[[124 153]
 [128 104]
 [129 108]
 [141 154]
 [138 125]]
:
[[141 154]
 [124 153]
 [138 125]
 [129 108]
 [128 104]]

[[112 117 115 118 106 124 134 120]
 [113 108 109 107 141 150 130 153]
 [120 116 119 116 131 139 135 136]]
:
[[112 117 115 118 106 124 134 120]
 [120 116 119 116 131 139 135 136]
 [113 108 109 107 141 150 130 153]]

[[122 117 123 130]
 [137 135 133 130]
 [124 129 123 124]
 [109 101 112 132]
 [151 143 148 136]
 [126 125 129 129]
 [134 133 136 130]]
:
[[151 143 148 136]
 [137 135 133 130]
 [134 133 136 130]
 [124 129 123 124]
 [126 125 129 129]
 [122 117 123 130]
 [109 101 112 132]]

[[120 118 128 126 120 135 133]
 [131 131 128 128 130 127 127]
 [129 130 128 125 130 131 127]
 [128 127 128 130 127 126 128]
 [149 152 129 137 147 109 114]
 [153 157 129 140 153 103 111]
 [125 124 128 127 124 130 130]
 [121 121 128 124 122 135 133]
 [120 119 128 126 120 134 133]]
:
[[153 157 129 140 153 103 111]
 [149 152 129 137 147 109 114]
 [131 131 128 128 130 127 127]
 [129 130 128 125 130 131 127]
 [128 127 128 130 127 126 128]
 [125 124 128 127 124 130 130]
 [121 121 128 124 122 135 133]
 [120 119 128 126 120 134 133]
 [120 118 128 126 120 135 133]]

[[135 105]
 [151 119]
 [142 126]
 [109 135]
 [128 128]]
:
[[109 135]
 [128 128]
 [142 126]
 [151 119]
 [135 105]]

[[129 127 119 120 132 138 131 119 124 121 135 123 122]
 [128 126 136 125 140 132 142 124 131 119 146 124 118]
 [122 121 135 132 140 124 130 116 120 140 133 137 128]
 [129 114 149 144 117 132 119 156 138 136 116 146 125]
 [118 132 103 119 131 135 149 115 116 132 109 126 126]]
:
[[118 132 103 119 131 135 149 115 116 132 109 126 126]
 [129 127 119 120 132 138 131 119 124 121 135 123 122]
 [128 126 136 125 140 132 142 124 131 119 146 124 118]
 [122 121 135 132 140 124 130 116 120 140 133 137 128]
 [129 114 149 144 117 132 119 156 138 136 116 146 125]]
---
[[121 108 134 109 118 129 119]
 [130 126 137 102 117 137 126]
 [134 146 133 124 129 136 128]]
:
[[134 146 133 124 129 136 128]
 [121 108 134 109 118 129 119]
 [130 126 137 102 117 137 126]]

[[111 115 143 122]
 [120 122 124 129]
 [144 139 119 129]
 [106 108 131 116]
 [100 108 134 130]
 [125 125 129 135]]
:
[[144 139 119 129]
 [120 122 124 129]
 [125 125 129 135]
 [106 108 131 116]
 [100 108 134 130]
 [111 115 143 122]]

[[126 127 117 135 136 128 126 126 146 125 135 130 122]
 [132 121 126 125 134 128 125 110 156 131 127 127 145]
 [129 135 116 123 126 134 128 134 143 126 119 136 131]]
:
[[129 135 116 123 126 134 128 134 143 126 119 136 131]
 [126 127 117 135 136 128 126 126 146 125 135 130 122]
 [132 121 126 125 134 128 125 110 156 131 127 127 145]]

[[127 131 135 123 140 127 125 137 136 139 137 136 131]
 [126 125 127 134 126 131 132 123 130 134 128 129 127]
 [125 130 126 126 131 131 127 128 131 129 130 129 134]
 [135 126 133 129 127 132 125 127 130 131 129 127 129]
 [111 121 122 138 152 154 156 123 113 154 131 131 124]]
:
[[111 121 122 138 152 154 156 123 113 154 131 131 124]
 [125 130 126 126 131 131 127 128 131 129 130 129 134]
 [126 125 127 134 126 131 132 123 130 134 128 129 127]
 [135 126 133 129 127 132 125 127 130 131 129 127 129]
 [127 131 135 123 140 127 125 137 136 139 137 136 131]]

[[129 126 118 139 118 141 132 126 130 128]
 [127 130 132 116 135 129 128 123 121 120]
 [128 124 105 138 123 133 126 125 120 130]
 [128 128 133 132 107 122 131 125 113 129]
 [129 132 123 122 115 138 121 123 116 122]
 [125 133 119 128 119 124 122 131 124 128]
 [131 131 129 128 116 138 125 128 137 133]]
:
[[128 124 105 138 123 133 126 125 120 130]
 [129 126 118 139 118 141 132 126 130 128]
 [125 133 119 128 119 124 122 131 124 128]
 [129 132 123 122 115 138 121 123 116 122]
 [131 131 129 128 116 138 125 128 137 133]
 [127 130 132 116 135 129 128 123 121 120]
 [128 128 133 132 107 122 131 125 113 129]]

[[147 102 146]
 [142 129  99]]
:
[[142 129  99]
 [147 102 146]]

[[133 153 124 124 135 128 130 125 136 148 124]
 [120 118 139 135 128 122 136 130 127 119 132]
 [120 114 132 135 129 123 130 131 126 117 132]
 [119 118 141 135 129 121 138 130 129 120 133]
 [121 117 136 135 128 122 133 130 126 119 132]
 [120 119 142 134 128 121 138 129 128 120 132]
 [122 102 122 130 124 129 130 128 131 108 129]]
:
[[122 102 122 130 124 129 130 128 131 108 129]
 [133 153 124 124 135 128 130 125 136 148 124]
 [120 114 132 135 129 123 130 131 126 117 132]
 [121 117 136 135 128 122 133 130 126 119 132]
 [120 118 139 135 128 122 136 130 127 119 132]
 [119 118 141 135 129 121 138 130 129 120 133]
 [120 119 142 134 128 121 138 129 128 120 132]]
